Each path below is one point turned by a fixed rotation once a step. After each direction that follows a path, write how fast that rotation turns it, in degrees a step (0 if it stays still).
Each turn is a multiple of 5 degrees from 10 to 175, or 0.
Each row of a path follows its step; steps can be skipped.
path 1
step 0: [  7,  21,   6,   5,   8,   8, -18,  24,   7,   6, -19,   3, -26, -11,   1,
 -32,  27, -30,  -8,   9,  20, -20,   9,  -6, -40,   0,  17,  22,  10, -10,
  -5,  14, -27,   3,  17,   7, -11, -43,  -2,  27,  -3,   0,   9, -17,   3,
  14,  25,  -2,   9, -21,  30,  -7,  16, -24]
step 1: [-25,   2,  26, -26, -12, -35,  10,  -3, -18, -13,  -3,  34,  -6, -26, -16,
  -2, -11,   8,  14,   2, -12,   4,  21,   4, -27,  -7, -27, -21,  10,  -4,
   3,   8,   0,  29,  30,   9, -20,  15, -20,  -1,  -1,  19,   8, -20,  36,
 -13,   3,  15,  -2,   9, -38,   8,  20,   6]
step 2: [-15, -27,  41,  -5,   2, -24,  15,  16,  25,  10,   5, -15,  22, -10,  -7,
  -5,  21,  -6, -32, -10,  15, -18,  12, -17,  10,  -3, -27,   4,  -3,  26,
 -16, -14,  -3,   2, -21,  20, -15,  14,  35,  10,   8,  -1,   3,  25, -16,
  -8,   0, -15,  -9, -20,  -3, -37,  10, -29]
step 3: [-44,  -2,  -4,   5,  20,  -3,  -9, -21,  -4,   6, -26,  -6,  21,  42,  -6,
   1, -23,  19,  10,   8, -37,  -2, -46,   3, -17, -18,  -2,  -3,  10,  -6,
  21,  -7, -35,   2,   6,  15,   3, -15,  13,   5, -14,  21, -16, -22, -26,
 -26, -10,  -8,  -9,  -2,  -5,  -4,  -2, -11]
step 4: [ 14,  -4, -30, -20,  37,  26,  22,   9, -18, -24,   2, -32, -24, -38, -12,
  -8,  -2,  -4,  -8,   2,  24,  -2,  -8, -41,   6, -17,   1, -24, -18,  10,
   3, -13,  -5,  23,  26,  16,   1,   0, -13,  13,   3,  11, -18,   2, -17,
   6,   2,  -6, -13,   0,   8,   7, -28, -28]
step 5: [  0,  13,  47,   8,  -7, -24,  -2, -22, -18,  25,   0, -14, -33, -16,  12,
  14,  -5, -15,  23,   0, -13,   1,   3,   9, -14,  28,  24,  -6,   0, -18,
  10,  -8,   9,  21,  11, -17,  -6, -18, -16,   3, -12, -14,  -5,  -8,  -1,
 -26,  29, -42, -30, -25,  15,   3,  -6,  -5]
step 6: [ -8, -11,   5,  19,  -4, -24,   0,  -4, -30,  16,  14,   8,  13, -22,   5,
  13, -15, -29, -33,   4,  11,  16,   5, -24, -12, -22,   5, -42,  30,  12,
  -8,   9,   8,  -3,  -7,  47,  12,  -5,  10, -30,  -7,   6,  26,  12,  17,
  -6, -11,  24,   4, -12,  13,  25,  13,   0]
step 7: [ 20,  20,  23,  -1, -19,  10, -10,  -2,  -8, -10,  -2, -28,  20,   7, -13,
   7,   8,  27,  11, -18, -12,  -4,  16,  11, -18, -31, -34,  10, -30,   6,
  14,  -2,  18, -26, -10,   9,   7,   3,   6, -45,  -9,  14,  -3,  17, -15,
 -31, -28, -33, -13, -14, -12, -10,  -6,  -8]
step 8: [  6,  28, -26,  10,  17,   4,   4,   2,   3,  21, -25, -17,  32,  24,  35,
 -12,  23, -22,  16,   8,   8,  28,  -6, -23,  20,   1,   8,  -6,   3,  -5,
  15, -23,  -2,   4,  13,   9, -17,  19,  49,  -6, -13,  12,  11, -14, -14,
  -4,   8,  12, -16,  12,   9,   9, -36,   9]
step 9: [ 22,  -5,  -5,  -8, -29,  19,  11,  -2, -41, -17,   4, -11, -18,   7, -23,
 -16,   7, -16,   6,  25,  -8,  14, -16,   4, -13,  13, -21,  -7,   6, -22,
 -23,   3,  -7, -11,  21, -42, -18, -20, -10,  -3,  13,  21,  -4,   0, -19,
  12, -12, -10,  16, -20,  26,  39, -19, -15]
step 11: [-11, -14,  19,  34, -38,  -5,  -6,  16,  -2,  -2, -30, -22,  14,   0,  11,
   9,  22, -17, -11,  -7,  -7, -14,  -7,   4,  24,  -2,   8,  -2,  30,   3,
   5,  35,  24, -21,   7,   5, -23, -10,  -3,   1, -20, -21,   4,  28, -17,
   6, -38,  -5,  12,   4, -15,  14,  39,  -5]
Directions:
[ -1,   4,   4,  -4,  -3,  -4,  -5,   0,  -2,   9,  -2,   7,  10,   2,  -5,
   0,   5,   2,   2,  -4,   6,   1,   5,   1, -12,  -7,  -3,   4,   3,   1,
  -1,  -2,   6,  -8,   7,   9,  -5,  14,  -2,   3,   5,  -2,   7,   2,   3,
  -4,  -4,  -1,   3,   2,   6,  -7,  -2,   4]	65
[  3,   4,   1,   7,  -1,   4,  -6,   5,   4,   0,   1,  -6,   0,  12,   0,
   1,   3,  -5, -11,  10,  -1,   3,  10,  -3,  -1,   2,  -7,  -4,  -8,  -4,
   1,  -8,  -1,   5,   5,  -2,  -1,   0,  -3,  -8,   1,  -1,   0,  -6,   6,
   1,  -4,  -5,   6,   0,   3,   2,   5,  12]	35
[-2,  0, 11,  6,  5,  2, -2, -3,  8, -3,  2,  7, -7,  3,  0, -7,  2, -5,
  4,  5,  0, 11, -4,  2, -1,  1,  3, 12, -5, 13,  6,  1, 10,  5, -1,  5,
 -1, -4,  2, -3,  2,  4, -2,  3, -4, -4,  3, -2,  5,  4,  5, -1, -2, -1]	140
[ -7,  -1,   6,  -3,  -7,  10,   4,  -5,  -2,  -5,   2,   4,  -3,  -2,   6,
  -2, -10,  -3,   0,  -4,   2,   5,   4,   6,   4,   5,  -4,  -2,   3,  -6,
  -4,  -5,  -3,   5,   1,   4,  -9,   3,   2,   1,   9,   2,   4,   8,   3,
   3,   8,   0,  -2, -11,   4,   0,  -3,   8]	90
[ -1,  -7,   1,   6, -10,  -7,  -3,   3,   4,   3,   7,   5,  -2, -15,   8,
   2,  -1,  -5, -10,  -8, -10,   0,  -3,  -2,  -5,   7,  -2,   3,   1,   1,
  -3,   0,   2,   1,   4,  -1,   0,   1,  -3,  -7,   0,   1,  -1,  -7,   3,
  -2,  -6,   2,   5,  -4,  -6,  -5,  -6,  -2]	80
[ -1,  -2,   6,  -1,   3,   3,  -4,   3,   0,  -3,  -1,  -6,  -2,  -7,   5,
   3,  -4,   1,  -8,   0,  -5,   8,  -6,  -2,  -4,  -2,  10,  -1,  -1,  -7,
   3,   0,  -2,  -7,   6,   1,   3,   4, -14,   5,  -2, -11,  -1,  10,  -5,
   1,   6,  -2,   0,   8,   6,   3,   5,   3]	60
[  3,   2,  -4,  -1,  -7,   1,  -2,  -3,   0,   1,   5,  -6,   5,   5,   6,
   1,   6,  -7,   7,  -8,   2,  14,   0,   2,   3,   0,  -3,  -3,   2,  -2,
   0,   9,   8,  -9,   0,  -8,   4,  -6,  -2,  -7,  -1,   2,   4,   6,   0,
   8,  -4,   2,  -4,   2,   3,   4, -10,   3]	25
path 2
step 0: [-34, -19, -23,   1, -22,   0,  15, -17,  -7, -15, -15, -15, -10, -24, -18,
   3, -15,  22, -10,  -9, -16,   1,   6,  16,  23,  24, -11,  13,  15,   0,
  18, -23,   6, -10,   4,   5,  17, -11,  -3, -24, -13,  -2, -25, -22,  17,
  21, -14,  25, -29,  33,   1,  -1,   1, -16]
step 1: [  5, -41,   6,  -4,   1,  12, -28,  -5,   6, -20,  -3, -38, -26,  -8,   0,
  28, -25,  12, -16,  -6, -28,  -2,  10, -11,  11,  13, -25, -18,   6,  -1,
   0,   2,   3, -13, -24, -29,  -7,   2,  -2, -18,  11,   1,   1, -33,  19,
   8,  16,  11,  15,   2,  21, -10, -16, -19]
step 2: [ 10, -35,  -3, -19, -16, -19,   2,  27,  -7,  -8, -17,   1, -23,  -6, -13,
 -11, -28,  -1, -21,   0, -21,   4,   2, -17, -17, -15,   3,   2,  15,  -1,
  37,  -6,  -8,  10,  -4, -23,  17, -46, -12, -21, -13,  -6,  -6, -25,  16,
   8, -12,  14, -24, -18,  -9,  -5,  -5, -16]
step 3: [-11,  -8, -24, -10,   6,  -1,   2,  -2,   0, -20,   8, -20, -16, -38,  24,
 -10, -25,   6,   1, -14,   6, -30,  -3, -22,  -1,  -2,  -3, -41,  -5,  12,
  24, -26,  13,  -2,   9, -41,  -8,   3, -18, -12, -17,   7,  -7,  -4,   4,
  12, -16,  31,  -1, -10,  19, -26, -11,   4]
step 4: [-26, -23,   5, -20, -16,  -9, -10,  21,   3,  -5,   3, -25,  14, -30,   0,
  -8, -16,  24, -17,  -8,  20, -13,  -6, -11,   4,  27,   2,  16, -15,  -7,
  28,  -2,   0,  12,  28, -23,  24, -15,  -1, -11,   9,  -4,   7, -33, -22,
   0,  -8,  -4,  14, -13,  10,  -7,   0, -45]
step 5: [-15, -32, -33,   1,  -5,  -9, -10,  -3,   5, -10,  -3, -20,  -2, -25,  10,
  14, -11,   7,  10,  12,  14,  -3,  -4,  13,   8, -20,  10, -22,   5,  -9,
  44,   4,  24,  -7, -19,  -5,  25,  -9,   0,  -7,   6, -28, -14, -11,  -9,
   4,  -4,  19,  24,  16, -26, -20, -39, -15]
step 6: [-34, -11,   4, -31, -20,   8,  -9, -24,   0, -19, -21, -30,  -5, -26,  -6,
   7, -28, -22,  -5, -26,  -8,   8,   0, -14,   2,  -4,   1,  14, -11,  10,
   6,  -3,  -9, -12,  11,   4, -23, -19,   5, -29,   8, -16, -21, -18, -27,
   8,  -3,  13, -17,  15,  -9, -24, -22, -25]
step 7: [-26, -31,  23, -13,  11,   4, -11,  -3, -13,  -1,  20, -23, -35, -19,  -7,
 -19, -26,  -4, -10,  18,   4,   9, -18, -15,  25,  -4, -19, -12,  11,   1,
  17,  11,   5,  10, -13,  -5, -12,  -8,  17, -23,   3,  -2,   1, -13,  30,
   2, -28,  -5,  17, -10,  -6, -14, -45, -14]
step 8: [ -6, -33,   8, -28,  11, -10,  -1,  10,   1, -29,  -7,   8,  -7, -36,   0,
  -6, -22, -22,   7,  17,   7,  11,  -8, -17,  -2, -28,  31,  -1, -19,   2,
  10, -26,  -6,   9, -13, -20, -11, -28, -28, -19,  30,  -2, -12,  -4,   0,
  -2,   7, -10,   0, -33,  -2, -21,  -3, -16]
step 9: [-42,  -8, -20, -15,  -3,   5,   4, -29, -11,  -3,  33, -12,  -3, -29,  -6,
 -44,   1,  -7,  16,  -3,  11, -23,   5, -32,  -5,   3,   7,  10,  -9,  -4,
  27,  -8,  16,   8,  -8,  -7,   3, -11, -27, -25, -16, -22,  -3,  19,   6,
  -8, -24,   5,   9, -13,   2,  -3,  -9, -19]
step 10: [-26,  -3,  28,   7,  -6,   1, -14, -18,  12, -43, -10, -15,   8, -23,  -9,
 -18,  -8,  11,  -8,  36,  25,   1,  -6,  -3,  26,  19,   6,  -1, -27,  -5,
   6, -19,   7,  -6,  10,  -2,   9,   7, -15, -22,  18, -35,   6,  -4,  -7,
   9,  18,  13,  29, -11,  -1, -13,  -7, -24]
Directions:
[  3,   2,   1,   1,  -8,  -2, -10,  -6,  -4,  -5,  -3,  -7,  -6,   6,  -2,
   2,  -3,  -2,  -4,  -7,  -8,   2,  -6,   5,   8,  -2,  -8,  -1,   2,  -6,
  -4,   1,   5,  -7,  -1,   3,   7,   2,   2,  -5,   3,  -8,   2,   5,  -4,
  -7,   8,  -1,  -6,   6,  -9,   4,  -3,  -1]	70
[ -5,  -5,   2,  -1,   8,   5,   5,  -3,  -1,  -1,   2,   0,  -3,   3,  -4,
   0,   6,  -6,  -2,  -2, -14,   1,  -2,  -1,   9,   1,   7,   2,  10,   1,
  -6,  -1,   0,   4, -11,  -3,  -6,  -8,  -4,  -5,   9,   7,  -3,  -3,  11,
  -5,   0,   0,  -4,  -1,   1,   3,   2,   0]	55
[  2,  -5,   0,  -1,  -4,  -3,  -5,   1,   7,  -8,  -7,   1,   6,  -2,  -3,
   3,   0,  -9,  -4,  -4,  -1, -10,   1,   4,   1,   2,   4,   1, -17,   1,
  -3,   4,  -5,   3,  -5,   2,  -7,   3,   1,  -4,   0,   8,   7,  -6,  -5,
  -5,   9,   3,  -1,  -4,   4,  -4,  -1,   6]	160
[ -1,  -2,   1,   2,   1,  11,   0,  -7,   3,  -3, -15,   0,   5,   3,   0,
   2,   7,   2,   0,   2,  -1,   3,   2,  -4,  -6,  11,   1,   6,   3, -10,
   4,   2,   4,  -9,  -7,   4,   1,   0,  12,   2,   1,  -3,  -7,  -2,   0,
   4,   0,   5,   0,  -3,   2,  -2,  -9,   1]	70
